In the data rows, zero lies at 4.5, halfway between 4 and 5.
Some points:
np.array([5, 3, 3, 2, 3, 7, 4, 4, 5, 4, 4, 4, 3, 3, 4, 7, 6, 4, 9, 3, 2, 2, 3,
          6, 4, 8, 5, 3, 3, 6, 4, 5, 2, 7, 5, 3, 5, 8])
np.array([4, 6, 6, 4, 3, 8, 5, 3, 2, 4, 3, 4, 8, 3, 6, 4, 3, 3, 4, 6, 5, 7, 4,
          7, 3, 4, 7, 3, 4, 3, 6, 3, 3, 5, 4, 3, 5, 3])
np.array([2, 3, 3, 9, 6, 7, 4, 3, 6, 4, 4, 3, 7, 6, 4, 3, 8, 4, 7, 3, 4, 4, 7,
          3, 5, 9, 2, 3, 3, 4, 5, 5, 3, 4, 4, 3, 4, 3])
np.array([4, 4, 6, 3, 6, 3, 4, 4, 4, 3, 3, 4, 8, 3, 4, 4, 7, 5, 4, 7, 6, 3, 7,
          4, 3, 4, 6, 2, 5, 4, 6, 4, 6, 4, 4, 7, 6, 5])
np.array([9, 3, 3, 7, 3, 3, 3, 4, 3, 3, 4, 8, 6, 4, 5, 7, 4, 4, 3, 3, 7, 5, 4,
          5, 4, 4, 3, 8, 4, 8, 5, 6, 4, 6, 4, 2, 4, 7])
np.array([2, 6, 5, 5, 3, 6, 6, 5, 7, 5, 9, 8, 8, 6, 3, 3, 5, 3, 3, 7, 8, 6, 2,
          4, 3, 3, 7, 3, 3, 6, 3, 3, 3, 5, 4, 2, 4, 3])
np.array([4, 3, 7, 7, 4, 3, 3, 5, 4, 4, 5, 4, 7, 3, 4, 3, 5, 9, 3, 5, 4, 2, 4,
          6, 3, 5, 5, 5, 4, 7, 2, 3, 4, 4, 5, 9, 5, 3])
np.array([4, 5, 9, 3, 3, 8, 3, 4, 4, 4, 4, 4, 4, 5, 8, 7, 4, 4, 9, 6, 8, 7, 4,
          5, 4, 3, 8, 4, 4, 4, 4, 5, 4, 8, 4, 3, 5, 2])
np.array([3, 4, 3, 3, 2, 4, 3, 2, 4, 3, 8, 7, 4, 4, 4, 6, 3, 4, 4, 4, 5, 2, 5,
          3, 6, 4, 3, 6, 5, 5, 3, 5, 7, 7, 9, 9, 3, 5])
np.array([6, 9, 5, 3, 5, 3, 6, 3, 9, 4, 4, 3, 5, 4, 3, 2, 3, 2, 4, 5, 4, 3, 3,
          3, 6, 5, 7, 3, 6, 4, 6, 4, 3, 5, 2, 4, 4, 9])
np.array([6, 3, 6, 5, 4, 6, 5, 3, 3, 6, 3, 3, 3, 6, 4, 4, 5, 8, 2, 3, 5, 9, 4,
          3, 4, 7, 3, 4, 3, 5, 4, 3, 3, 3, 5, 6, 4, 3])
np.array([3, 5, 6, 2, 8, 6, 5, 5, 4, 2, 5, 5, 2, 3, 4, 5, 6, 2, 5, 2, 3, 3, 4,
          4, 3, 6, 7, 5, 3, 5, 3, 2, 8, 2, 2, 3, 8, 5])
np.array([4, 6, 5, 4, 4, 4, 6, 6, 6, 5, 7, 3, 3, 4, 3, 6, 4, 5, 4, 5, 5, 2, 8,
          5, 5, 2, 2, 4, 6, 3, 3, 5, 5, 3, 4, 3, 6, 3])
np.array([7, 3, 3, 6, 3, 2, 3, 3, 3, 7, 4, 6, 3, 5, 3, 3, 3, 3, 8, 3, 7, 8, 4,
          4, 2, 4, 3, 7, 3, 2, 3, 4, 3, 6, 6, 7, 4, 5])
np.array([3, 4, 3, 4, 2, 7, 4, 4, 5, 5, 4, 3, 4, 3, 5, 3, 5, 5, 3, 7, 3, 4, 7,
          4, 3, 4, 9, 4, 7, 3, 4, 5, 4, 3, 4, 3, 5, 7])
np.array([4, 4, 4, 4, 4, 4, 4, 7, 3, 5, 5, 3, 3, 7, 3, 3, 5, 2, 3, 4, 8, 8, 5,
          5, 7, 4, 4, 2, 5, 4, 4, 6, 6, 5, 9, 9, 3, 6])
np.array([5, 5, 4, 3, 5, 3, 5, 9, 6, 6, 7, 4, 3, 3, 6, 3, 3, 8, 4, 4, 4, 5, 5,
          7, 6, 5, 3, 4, 5, 3, 5, 4, 5, 3, 8, 3, 4, 2])
np.array([4, 3, 9, 8, 5, 4, 5, 5, 6, 4, 4, 7, 4, 6, 3, 5, 4, 3, 5, 4, 2, 5, 7,
          5, 4, 7, 3, 9, 2, 4, 7, 4, 3, 4, 6, 7, 3, 3])
np.array([7, 7, 5, 4, 5, 3, 4, 3, 2, 9, 5, 4, 6, 5, 3, 4, 7, 6, 4, 5, 6, 2, 4,
          5, 4, 5, 4, 7, 4, 9, 8, 3, 3, 5, 2, 7, 6, 8])
np.array([3, 6, 4, 4, 8, 3, 6, 5, 6, 3, 3, 6, 4, 3, 3, 6, 3, 8, 4, 4, 4, 2, 7,
          4, 6, 3, 3, 3, 4, 4, 4, 6, 3, 4, 5, 3, 2, 3])
np.array([5, 4, 3, 5, 3, 3, 4, 5, 3, 6, 5, 4, 5, 5, 5, 6, 3, 3, 5, 3, 7, 6, 2,
          3, 7, 4, 4, 9, 4, 3, 7, 4, 3, 5, 6, 8, 4, 4])
np.array([3, 3, 4, 7, 4, 3, 5, 3, 7, 5, 3, 4, 4, 9, 4, 4, 3, 7, 4, 5, 4, 3, 5,
          2, 2, 6, 4, 3, 3, 3, 8, 6, 8, 3, 3, 4, 4, 4])
np.array([9, 4, 3, 3, 4, 3, 4, 6, 4, 3, 3, 4, 5, 4, 9, 5, 5, 2, 3, 4, 2, 6, 4,
          5, 5, 3, 4, 3, 4, 7, 3, 4, 5, 5, 4, 4, 3, 5])
np.array([5, 6, 3, 4, 3, 9, 4, 3, 6, 6, 4, 3, 2, 5, 5, 4, 8, 4, 3, 5, 3, 2, 1,
          8, 5, 3, 6, 5, 6, 6, 4, 6, 3, 2, 3, 4, 3, 3])
np.array([3, 7, 4, 4, 5, 3, 4, 5, 6, 5, 4, 4, 4, 4, 4, 5, 3, 6, 5, 5, 4, 3, 7,
          4, 6, 5, 2, 3, 7, 5, 3, 7, 6, 3, 5, 3, 7, 4])
np.array([3, 4, 4, 8, 9, 2, 5, 5, 1, 4, 2, 5, 6, 3, 4, 3, 5, 4, 4, 5, 4, 3, 3,
          6, 4, 4, 8, 6, 3, 4, 4, 3, 7, 5, 2, 2, 4, 3])
np.array([4, 1, 3, 3, 5, 6, 6, 6, 3, 4, 5, 4, 5, 5, 3, 2, 2, 5, 4, 4, 3, 4, 6,
          3, 4, 5, 5, 3, 7, 3, 3, 7, 8, 4, 2, 4, 8, 3])
np.array([2, 5, 5, 3, 7, 2, 7, 5, 5, 4, 6, 5, 3, 3, 4, 6, 3, 5, 4, 4, 2, 4, 6,
          4, 5, 2, 2, 3, 8, 6, 5, 6, 4, 4, 5, 2, 3, 3])
np.array([5, 5, 3, 3, 3, 5, 2, 8, 4, 3, 3, 4, 2, 6, 9, 7, 5, 3, 4, 7, 3, 7, 2,
          3, 7, 3, 1, 3, 4, 2, 4, 3, 4, 8, 4, 3, 5, 6])
These points spread out most along one direction. Take the direction at right angles to it along which they spread out most. Go by this last direction. How far along it is each point below, from 0 to 99? 50 is the average, and the first point above lies past it. One standard deviation of the points above along it is 16.
np.array([6, 3, 6, 5, 4, 6, 5, 3, 3, 6, 3, 3, 3, 6, 4, 4, 5, 8, 2, 3, 5, 9, 4,
          3, 4, 7, 3, 4, 3, 5, 4, 3, 3, 3, 5, 6, 4, 3]) 43
np.array([4, 3, 7, 7, 4, 3, 3, 5, 4, 4, 5, 4, 7, 3, 4, 3, 5, 9, 3, 5, 4, 2, 4,
          6, 3, 5, 5, 5, 4, 7, 2, 3, 4, 4, 5, 9, 5, 3]) 38
np.array([3, 5, 6, 2, 8, 6, 5, 5, 4, 2, 5, 5, 2, 3, 4, 5, 6, 2, 5, 2, 3, 3, 4,
          4, 3, 6, 7, 5, 3, 5, 3, 2, 8, 2, 2, 3, 8, 5]) 65
np.array([2, 5, 5, 3, 7, 2, 7, 5, 5, 4, 6, 5, 3, 3, 4, 6, 3, 5, 4, 4, 2, 4, 6,
          4, 5, 2, 2, 3, 8, 6, 5, 6, 4, 4, 5, 2, 3, 3]) 32
np.array([4, 4, 6, 3, 6, 3, 4, 4, 4, 3, 3, 4, 8, 3, 4, 4, 7, 5, 4, 7, 6, 3, 7,
          4, 3, 4, 6, 2, 5, 4, 6, 4, 6, 4, 4, 7, 6, 5]) 52
np.array([3, 4, 3, 4, 2, 7, 4, 4, 5, 5, 4, 3, 4, 3, 5, 3, 5, 5, 3, 7, 3, 4, 7,
          4, 3, 4, 9, 4, 7, 3, 4, 5, 4, 3, 4, 3, 5, 7]) 66
np.array([4, 6, 6, 4, 3, 8, 5, 3, 2, 4, 3, 4, 8, 3, 6, 4, 3, 3, 4, 6, 5, 7, 4,
          7, 3, 4, 7, 3, 4, 3, 6, 3, 3, 5, 4, 3, 5, 3]) 79
np.array([3, 3, 4, 7, 4, 3, 5, 3, 7, 5, 3, 4, 4, 9, 4, 4, 3, 7, 4, 5, 4, 3, 5,
          2, 2, 6, 4, 3, 3, 3, 8, 6, 8, 3, 3, 4, 4, 4]) 34
np.array([6, 9, 5, 3, 5, 3, 6, 3, 9, 4, 4, 3, 5, 4, 3, 2, 3, 2, 4, 5, 4, 3, 3,
          3, 6, 5, 7, 3, 6, 4, 6, 4, 3, 5, 2, 4, 4, 9]) 66
